In the rows, 128 means zero.
runs of hidden systems:
Deso, seq 1 (10 x 20):
[[116 180 180 150 122 117 165 102 116 166 110 171 128 101 118 121 181 146
  119 101]
 [112 142  91 104 157 145 172 128 164 169  57  95 146 123  86 143  93 129
  118 137]
 [143 132 119 142 116 162  96 151 112  98 119  79  80 146 158 138  92 119
   51 123]
 [126 117  93 128  99 102  93  90 105 103 191 130 180 102 142 171 138 126
  123  87]
 [ 81  74 156 140 154 133 112 138 172 122 129 161 133 165 117 131 129 110
  192  90]
 [145 165 179 130 172 125 177 124 106 169 114 171 127 161 184 121 148 130
  113 136]
 [125 175  91  56 129 128 123 107 143 158 104 146 123 106 100 123  83 174
  110 145]
 [133  93 111 144 141 126 121 158 129  60 105 107  97 105  87 100 111 124
   62 102]
 [121  88  80 146 109 122 153 138 123 103 199 103 177 129 193 132 138 125
  120 138]
 [ 91 115 153  96 136 132  65 111 114 114 155 147 123 170 126 112 130 109
  201 150]]
non, seq 2 (10 x 20):
[[164  60 116 177 184 118 147 145  85  96 140 160 138 125 125 131 136 111
  158 143]
 [128 130 171 129 109 140 150 123 142 158 176 147 148 151 179 133 105 164
  189 181]
 [118 170 195  78 136  89 140 114 126 108 122 125 148 131  95  68 157 132
  120 153]
 [158 113  91 130 118  97 181 172 186 143  97 127 127  89  98  93 164 128
  123 117]
 [ 94 130  63 158  87 167 141 126  82 139 148 106 102 111 152 108 170 128
  130 169]
 [187 133 133 118 142 126  90 115  75 134 113  98 130 138 101 155 126  90
  178 181]
 [134 126 196 155  74 130  99 137 178 136 138 122 108 124  97 136 135 128
  179 107]
 [ 62 154 148 142 136 132 169  98 134 140 101  99 174 133 107 130 178 102
  111  91]
 [124 151  74  87 144 155 131 149 165 175  58  95 100 157 133 133 102 109
  110 131]
 [150 163 115 149  85 145  72 120  85 125 127 129  60 103 132 150 123 138
   77 105]]
non, seq 3 (10 x 20):
[[173 101  79 112 126  85  99 154 158 106 132 147 121 112 135 139 132 116
   88  56]
 [ 73  84  80 161 146 156 115 115  95 119 163 186 119 130 162 141 131 132
  146 103]
 [146 128 167 123 198 142 135 110  83 133 121 164 145 160 146 150  77 137
  150 172]
 [152 145 197 104 104 102 135 132 174 121 156 152 132 115 123 110  80 186
  115 137]
 [ 95 110 118 123 131  92 177 130 139  78 147 120 170  96 116  73 169 138
   77 111]
 [147  90  42 115 152 126 160 168 132 143 131 125 127 140 171 102 143 107
  140 162]
 [166 150 134 128  99 135  88 123  71 142 168 163  77 126 160 109 146 139
  168 178]
 [156 120 178 141 134  99 127  99 113 121 127 150 156  91  50 136 141 134
  190 141]
 [ 89 109 165 164 114 149 193 153 190 139 115  95 143 134 113 101 137 133
  150 149]
 [126 189 114  97 106 122 161 124 120 157 115  69 141 142 162 104 172 104
   90 151]]
Gavu, seq 4 (10 x 20):
[[ 89 127  75 146 113 143 177 139 170 185 127 156 141 120 169 146 138 148
  133  94]
 [ 95 162 125 103 189 156 117  89  56 129  87 138 114 143 107 125 111 121
  115 162]
 [213 117 157 143 112 107  92 140 120  97 155 134 113 106 130 160  77 150
   98 118]
 [ 49 103 125 153  85 136 139 118 159  97 172  97 165 116 130 119 152 135
  119  95]
 [127 126 119  88 191 123 133 132 132 150  89 113 150 190 151 135 139  68
  146 126]
 [163 162 131 113 104 132 117 146 120 154 152 183  70 128 185 105 113 178
  110 151]
 [100 111 124 141 141 100 143  98  94  81 142 155 159  73  67 103 158 143
  109 104]
 [142  66 113 145 166 144 151 165 172 122 100  99 145 146 111 156  67 113
  135 130]
 [117 167 150 124  85 153 146 128 104 138 162  80 128 152 189 104 138 136
  114 192]
 [157 138 113  69 121  71  75 116 121 108 143 146 139 113  96 103 169 102
  155 116]]
Reroz, seq 5 (10 x 20):
[[113 172 141 134 103 121 121  88 132 160 118  94 170 128 124 188 161  95
  124  69]
 [109 102  77 139 151 157  96 149 162 147  82 143  87 149 125 166 105 101
  122  63]
 [140 144 172 187 140 164 127 116  79 129 122 154  90 130 155 163 104 143
   83 112]
 [ 94 116 136 113 155 134 108  82 124  95 146 138 177 118  95 171  55 161
  115 111]
 [ 99 103 170 124 150 123 128 152 155  72 135  96 140 175 151 103 114 103
   72 100]
 [138 152 107 110 136 103 153 111 122 145 163 144 181 148 211 155 142 126
   88  92]
 [ 96 106  70  99 173 122 103 125 103 107 129 195 102 128 136  96 135 133
  114 106]
 [183 107 167 160 165 101 170 146  94  96 147 177 126 106 135  98 128 154
  105 149]
 [ 98 113 110  98 122 124 170 116 144 113 178 126 185 109 131  95  99 178
  144 186]
 [130 131 132  75 142 101 129 147 121  99 121  91 136 159 124  58 174  83
  131 168]]
dud, seq 6 (10 x 20):
[[126 183 181 140 116 147 142  91  91 142 114 138 116  87  81 132 110 177
  111 155]
 [163 123 147 112 126 115 137 142 151  94 108  45 155 122  80 127  90 116
   95 151]
 [112 122 126 146  62 135 108 157 162 120 152  67 112 152 170 119 169  90
  122 106]
 [114 132  78 119 136 122  84  92  93 152 127 150 142 137 135 172 173  79
  167  89]
 [118  96 137 147 168 150 102 130 138 143  98 200  85 131  93 151  87 148
  169 107]
 [124 163 203 168 138 147 180 106 119 144 119 141 141 113 124 152  99 171
   91 131]
 [128 146 128  78 131 128 132 125 144 100 124  53 165 149 132 130  72 124
   71 150]
 [122 111 117 125 100 109  91 160 146  85 155 113 109 151 172 101 165  91
   84  79]
 [114  98  56 146 135 118 125 105 106 140 158 173 163 112 157 164 163 118
  152  86]
 [ 93  98 139 138 188 165 132 124 106 130 116 194 109 143 116 120  88 149
  172 157]]
nibik, seq 7 (10 x 20):
[[118 163 120 127 111 169 176 136 148 197  99  92 124 147 154 128 122 137
  148 184]
 [160 186 136  91  99 130  63 105  98 135 101  83  96 126  84 133 129 106
  128 151]
 [167 110 120 171  78 102 106 146 160 122 129 116 117  89  96 157 160 107
  130  67]
 [ 70 104 121 191 118 176 151 127 130 142 126  90 144 152 150 160 151  94
  153 118]
 [138 153 175 113 168 146  91  99 109 161  97 126 130 183 131 180  90 103
  161 135]
 [118 169 157 115 104 119  81 110 153 137 114 161 104 115 106 152 113 150
   95  51]
 [ 91 111 100 165 155 137 168 121 121  98  99 104 158 111 108 146 145 107
   61  71]
 [138  93 103 127 168 158 121 146 128 118 126 109 129 173 180 163  58 118
  106 141]
 [119 145 147  97 120 124  63  93  88  99 186 168 123 138 165 138 105 153
  116 115]
 [104  91 135 122 168  84 146 111 145  92 139 184 172 100  88 113 140 140
  132  77]]
dud, seq 8 (10 x 20):
[[124  98  92 131 121 134  79 133 105  79 143  67 135 157 148 150 129  72
  105 109]
 [122  88 129 155 127 121  80 128 130 119 175 174 128 152 166 160 143 104
  177  76]
 [ 74 127 145 125 172 138 144  86 128 158 123 197 161 133 121 157 113 149
  165 100]
 [129 148 171 106 191 138 170 136 146 137  81 153 123 147 130 114  73 156
   86 136]
 [151 161 130 111 104 114 146 141 132 108 148 100 124 119 175 104 106 156
   32 128]
 [112  96  61 112 114 107 109 127 102  66 171  91 152 113 137 100 149 110
   90 123]
 [129  55 104 160 145 116 129 155 121 106 169 164 132 141 154 113 163 106
  188 130]
 [111 138 148 125 142 127 159 105 121 177 148 201 145 127 144 125 139 162
  201 162]
 [132 172 159  73 161 118 160 120 144 147  83 148 121 121  79  85 109 162
  125 167]
 [173 152 125 130  94 114 162 165 157 125 108  87 103  95 117  90 134 140
   61 141]]
Gavu, seq 9 (10 x 20):
[[114  99  94  91 133 128  89 121 178 130 123 154 133 112  75 150  68 153
  176 116]
 [117 145 200 183 130 158 162 147 118 119 102  90 100 152 130 109 141 110
   92 135]
 [164 155  79  80 101  94 124 100 131 157 153 114 188 106 146 172 123 133
  132 124]
 [ 77 120 128 127 124 161  67 144 138 106 104 135  48 147 102  89 130 112
  127 109]
 [186 124 142 180 151 106 175 121  92 149 133 145 164 116 160 174 165 111
  124 112]
 [ 64 126 104  89 115 158  99 104 155 135 147 143 136 127 117 136  67 173
  154 139]
 [148 147 207 144 158 117 130 137 100  94  98 104 113 152 112 105 150  93
   78 122]
 [162 122  66 109  90 103 140 137 174 153 166 134 162 103 170 159 114 154
  119 101]
 [ 45 121 115 125 150 170 108 119 101 102 108 127  89 151 110  82 151 109
  125 136]
 [232 116 141 143 166  93 139 138 102 140 136 153 149 128 153 168 117 115
  140 135]]
Deso, seq 10 (10 x 20):
[[148  74  63 121 130 106 171 151 150  99 165 100 186 111 147 125 111 137
  116 150]
 [ 86 110 146 113 111 146  79 140 119  90 173 119 102 175 158  77 134 113
  159 161]
 [199 132 143 119 150  76 128 117  87 131 145 176 146 110 121 121 175 113
  170 142]
 [107 127 120 134 104 144 161 151 175 167 106 157  94  99  93  89 132 168
  175 158]
 [134 151 146 144 150 148 166 121  73 110  95  73 124 117  98 101 139 114
   86 182]
 [182 125  84 109  72 122  99 143 149 132 157  69 137 109 131 156  98 129
  139 157]
 [ 90 121 157 164  81 135  74 124 118  94 148 109 102 124 102 121 181  99
  143  93]
 [156 118 130 165 148 116 171 120 125 174 116 134 173 132 136 176 171  92
  185 118]
 [ 95 174 162 125 115 183 113 120 144 185  90 136  77 155 136 143  99 147
  152 147]
 [164 171 152 130 148 114 129  95  92 121  90 115 139  98  87 162 118 131
   59 100]]
Reroz, seq 11 (10 x 20):
[[139  98  87 129 170 123 180 122 109  98 111  80 187 107  90 135 104 122
  104 159]
 [149 111 109 101  99 134  85 161 130 100 170  87 107 166 184 110 100 117
  120 169]
 [118 153 150 121 102  96  94  89  88 125 176 155 150 125 146 127 197 108
  160 105]
 [126  87 115 127 167 108 152 151 181 149  98 188 126 125  97 118 137 126
  184  99]
 [130 161 156 152 132 161 192 148 124 163 100 129  90 126 146  94 116 163
  103 182]
 [145 170  98  80 117 122 112  85  96 123 123  87 156  93  78 141  98 145
  109 166]
 [141  87 113 135  86 112  82 164 156  72 149  75 108 123 103 106 145  92
  126 109]
 [134 119 132 184 104 135 148 126 118 164 158 122 153 142 182 171 175  99
  171 124]
 [ 91 138 115  99 166 158  95 111 130 174  95 182 100 158 113 139 107 128
  189 131]
 [157 161 207 137 129 118 133 139 137 124  87 146  85 113  89 107 118 150
   89 111]]
sar, seq 12 (10 x 20):
[[131 153 133 138 126 122 169 120 160 132  95 100 161  99 105 162 102 143
   55  79]
 [ 84 114  61 102 114 149 119 140 153 109 133  60 143 153 163 128 110 102
   80 114]
 [158 114 107 122 149 115  66 128  71  89 157 145 112 153 172 139 135  89
  104 108]
 [116  97 138 126 150 118 101 112 140 132 161 219 133 132 136 150 111 154
  175  83]
 [ 74 127 197 136 181 152 171 117 137 114 103 161 133 142 107 104  93 161
  114 133]
 [153 167 130  75 144 110 180 126 140 134 118 105 167 124 143 109  88 163
   73 164]
 [122 117  68  95  87 106 113 144 136  83 167 103 118  94 126  69 146 142
   94 141]
 [154  64  75 167 156 111 136 132  78  96 153 153 142 109 126 125 168 100
  149 133]
 [123  95 154 148 140 149 140 131 122 153 160 166 133 160 160 132 117 138
  215 179]
 [130 177 219 113 129 122 137 103 109 136 118 137 120 127  89  95 137 149
  151 170]]
nibik, seq 13 (10 x 20):
[[142 166 114 113 107 119 171  96 140 173 115  95 188  89  96 167 124 147
  140 145]
 [111 116 147 126 108 151  84 158 155  94  95  62  82 147  81 100 114 101
  124 138]
 [185 148 130 150 102 102 125 134 117 150 146 116 136 140 190 166 179  86
  113  91]
 [ 59 110  72 124 120 162  95 103 140 151 125 133 139 133 100 163 120 118
  186 105]
 [145 134 207 180 174 147 121 125  91 124  91 160  86 146 109 144 118 117
  123 115]
 [125 163 129 116 109 125 161 105 172 166 132 122 173 111 148 177  86 169
   88  93]
 [ 68 116 119 107 148 142  94 120 115  66 109  78 122 144  93  99 116 100
   79 117]
 [204  99 117 137 156  95 124 159 128 122 143 154 130 148 189 159 124 106
  106  93]
 [ 47 116  79 123 114 156 117  96 119 128 173 170 136 121 149 128 117 165
  146 119]
 [144 112 184 136 206 114 146 117  81  93 106 163 137 127  87 111 119 125
  132 149]]
Leruk, seq 14 (10 x 20):
[[107 130  95 165 157 165 145 121  89 111  83 110 104 113 113 143 109 125
   51 106]
 [157  99 107 139 120 138 105 125 114  96 174 102 155 135 168 183  59 137
  104 134]
 [ 81 116 182 128 107 119  77 114 131  79 190 144 129 154 147 115 133 129
  129  92]
 [112 120 137 103 182  86 156 117 154 146 116 175 183 154 146 133 156 108
  138  71]
 [110 144 112  98 164 152 155 151 158 171  97 171  92 152 165 100  91 165
  114 145]
 [174 161 132 118 155 118 130 112  62 103 116 142 109  98 114 116 102 158
   61 157]
 [149  73 102 131 113 101 145 139 131  75 191 122 166  88 120 108 105 163
  131 164]
 [ 87 108 158 148 131 130 152 136 108  95 167 112 144 163 164  78 184  99
  146 157]
 [166 153 133  80 151  98 123 122 129 180 125 150 147 161 153 126 153 100
  195 152]
 [136 149 139 115 117 129 121 149 152 158  85 170  61 103  77  83 134 158
  156 150]]
sar, seq 15 (10 x 20):
[[ 83 102  93 127 176 136  97  86  63 104 123 147 144 126  89 135 149  94
  163 122]
 [187  98 180 138 160 127 135 162 161 144 123 165 112 156 143 142  77 138
  167 148]
 [ 79 181 183 126  90 135 152  92 123 136 153 134 146 106 134 105 142 178
  103 135]
 [137 130  80  76 163  98 141 134 147 121  72  94 151 114  66 106 134 103
  115 131]
 [171 100  91 167  92 136 140 184 138 121 155 120  88 126 190 117 132 132
  105 140]
 [ 90 137 105 137 119 143  96  68  53 126 168 143 153 113 124 154 156 124
  170 136]
 [160  93 179 120 166 118 104 152 166 124  95 143 112 153  77 130  98 110
  192 136]
 [127 169 195 166  96 129 185 128 144 152 140 133 135 120 166 122 148 163
   89 119]
 [ 84 168  65  64 131 132 131  98 130 148  89  90 152 119  88 118 143 112
  124 132]
 [192  94  97 147 124 132 100 187 128 107 112 113  62 131 138 121 111 109
  101 131]]
Leruk, seq 16 (10 x 20):
[[ 72  81 122 148 119 159  93 132 127  92 183 167 102 139 153 118  91 162
  140 126]
 [137 133 209 136 186 100 147 104  99 108 135 157 170 158 143 142 144 103
  115 104]
 [118 138 123  70 123 112 154 137 195 161 146 160 155 140 157 106  90 176
  141 141]
 [117 155 137 101 160 119 140 134  94 104  91 142  90 125 113  62 152 128
   66 141]
 [204  97  61 125 141  98 159 143 110 120 155 138 156  93 143 138 115 143
  123 159]
 [ 90 100 145 160 105 162 117 135  95  94 176 135  95 132 136  77 137 145
  159 186]
 [172 137 181 124 152  86 145 106 102 130 134 124 184 139 117 139 169  92
  177 146]
 [112 137 127  97  90 132 143 154 201 175 119 132 112 128 116  89 132 151
  182 157]
 [140 174 125 131 139 130 144 117  84 143  63 102  99 110  84 107 179 100
   95 137]
 [182 103  54 140  98 134 124 143 136 141 135  93 132  90 111 169  94 133
  152 155]]

runs to name:
seq 17 (2 x 20):
[[140 117 121  83 153 125 115 147 142 149 138 123 139 188 174 116 120 101
  189 175]
 [124 173 152  92 108  99 106 122 143 152 131 197  89 121 129  90 167 150
  140  98]]
 | dud
seq 18 (2 x 20):
[[170 151 184 107 124 138  90 136 104 132 123 135  74 146 115  99 106 137
  161 195]
 [164 138 179 156  88  88 152 116 146 123 140 125 156  72  78 132 159 146
  135 107]]
 | non
seq 19 (2 x 20):
[[ 98 120  54 162  75 160 128 132 119 113 142 104 100  82 128 125 131 153
   83 119]
 [121  91 108 148 164 140 102 108  66 100 125  99 155 150 113 165 141  67
  164 136]]
 | Gavu
seq 20 (2 x 20):
[[ 48 144 102 130 111 150 122 117 133 155 120 158 101 138 139 100 192 114
  151  99]
 [170 138 116 143 195 134 156 119  88 163  56 148 122 118  90 156 121 108
  142 142]]
 | nibik
seq 21 (2 x 20):
[[171 156  93 120  84 113 151 144 157 186 100 116 113  93 102 117 172 122
  161 148]
 [102 138 104 171 104 178 124 130  98 133  81  81  79 108  83 123 148 112
  127 152]]
 | Deso
seq 22 (2 x 20):
[[ 84 108  81 151 151 140 200 128 131 146  93 110 158 109 104 110 179 105
  142 134]
 [181 137 117 127 145 155 124 157 102 170 105 131  74 158 171 129 111 116
  151 190]]
 | dud
seq 23 (2 x 20):
[[ 87 154 165  85  88 139  94 142 186 130 117  81 101 155 108  88 123 120
  139 136]
 [152 158 118 145 127 102 141 127 115 134  84 113 119 109 118 133 197  85
   76  69]]
 | non
seq 24 (2 x 20):
[[134 145 160 126 147 122 152 110 149 149  84  74 183 142  89 180 120  91
  136 107]
 [ 78 150 121 112  86 155 103 150 196 143 107  90  92 154 143 117 116 125
   95  92]]
 | non
seq 25 (2 x 20):
[[139 168 116 147  80 144 160 122 117 133 137  54 146 107 155 144 130 140
   61 141]
 [105 120  93 105 102 132  59 106 140 110 132  73 147 138  97 168 119  90
  149  98]]
 | Deso
seq 26 (2 x 20):
[[123 135 143 143 131  99 150 115  78  99 173 161 142 119 171  92 187 129
   91 113]
 [123  72  76  91 179 106 128 135 161 110 134 175 162 123 113 126  87 142
  148 113]]
 | Gavu
seq 27 (2 x 20):
[[166 162 141 114  98  90 120 136 122 137 138  87 135 153 172 118 197  78
  114 115]
 [106 109  46 116 112 136  94 129 152 167 112 142 118 127 116 149 153  98
  193 102]]
 | nibik
seq 28 (2 x 20):
[[ 95 120 122 168 171 143 215 123 132 143  87 149 147  97 100 123 128 154
  109 121]
 [132 140  97  94 122 159 150 140 127 140 124  67 135 146 154 119  79 141
  115 206]]
 | sar
seq 29 (2 x 20):
[[111 100 102 131 117 112 108 150 129  90 116  83 118 135 104  89 199  62
  127 108]
 [160 108  75 163 123 142 130 140  92 169 142 140 113 137 175 153 169 100
  185 154]]
 | Deso
seq 30 (2 x 20):
[[141 174 133  80 100 118 110 140 158 149 147 106 123 171 208 127 119 125
   82 113]
 [ 95 129  68  98 128 108  83 110 108  96 138 152 120 108 120 116 156 115
   86  67]]
 | dud
